In the data rows, the value 50 means zero.
Here are some points:
[41 61 50 60 48 60 41 72]
[47 61 40 50 39 42 72 43]
[83 61 58 67 59 92 43 61]
[48 41 84 68 69 65 43 43]
[32 18 55 32 36 34 39 40]
[36 63 60 55 44 52 41 62]
[61 33 38 40 41 39 45 38]
[36 46 61 39 38 42 45 45]
[65 16 71 42 64 43 69 39]
[90 29 82 91 85 82 45 41]
[47 56 38 39 57 44 46 45]
[56 68 39 50 42 53 43 63]
[52 24 35 38 44 38 41 41]
[69 69 41 55 42 73 41 73]
[56 67 45 63 42 70 41 76]
[61 33 35 36 66 39 41 39]
Then 10 other points, each followed by its number:
[34 40 54 37 39 37 41 42] 0
[54 52 50 37 63 42 42 42] 1
[38 61 43 42 40 43 58 61] 2
[52 64 40 40 38 41 82 52] 3
[72 40 89 78 78 86 42 45] 4
[59 53 39 40 66 48 44 44] 5
[44 51 47 38 75 40 42 39] 6
[39 42 37 41 33 38 54 41] 7
[36 58 64 40 41 44 57 45] 8
[56 32 38 42 33 37 91 42] 9
Which two of these numbered points are nearest to each point below, ignoring the 2 directions in which the first points spread most? Their numbers follow each, nearest first.
[37 63 39 39 43 43 60 61] > 2 7
[36 58 70 40 46 43 44 42] > 8 4
[55 54 31 69 40 42 42 41] > 7 0
[34 32 57 37 38 37 42 41] > 0 4
[54 59 50 71 54 65 46 48] > 7 0
[36 50 60 40 51 43 47 44] > 4 0
[62 43 38 53 35 41 97 40] > 9 3
[39 10 39 40 29 33 79 41] > 9 7
[73 50 83 77 74 95 44 57] > 4 0
Here are 10 other points, each followed by its number:
[51 67 42 64 44 63 42 76] 0
[37 51 51 57 51 43 43 42] 1
[36 46 37 39 36 38 55 45] 2
[51 33 66 64 53 48 67 44] 3
[36 61 40 37 43 40 42 45] 4
[39 65 41 41 39 45 58 72] 5
[88 21 40 51 60 42 82 38] 6
[69 63 58 49 52 57 81 50] 7
[38 67 44 41 71 43 43 50] 8
[95 23 60 84 73 67 58 38] 9
Which two of these numbered points are nearest to each point below, ignoring the 2 directions in which the first points spread most? Their numbers follow each, nearest first.
[44 58 38 38 49 43 41 44] > 4 2
[43 45 79 85 65 58 40 42] > 1 4
[33 13 45 37 33 33 42 44] > 0 2
[38 50 73 78 57 59 41 43] > 1 4
[84 53 44 71 58 72 63 42] > 9 6
[50 62 50 60 49 68 41 72] > 0 2
[38 70 41 40 66 43 40 53] > 8 4
[35 62 38 34 39 41 61 80] > 5 0
[85 35 38 42 59 43 72 41] > 6 9
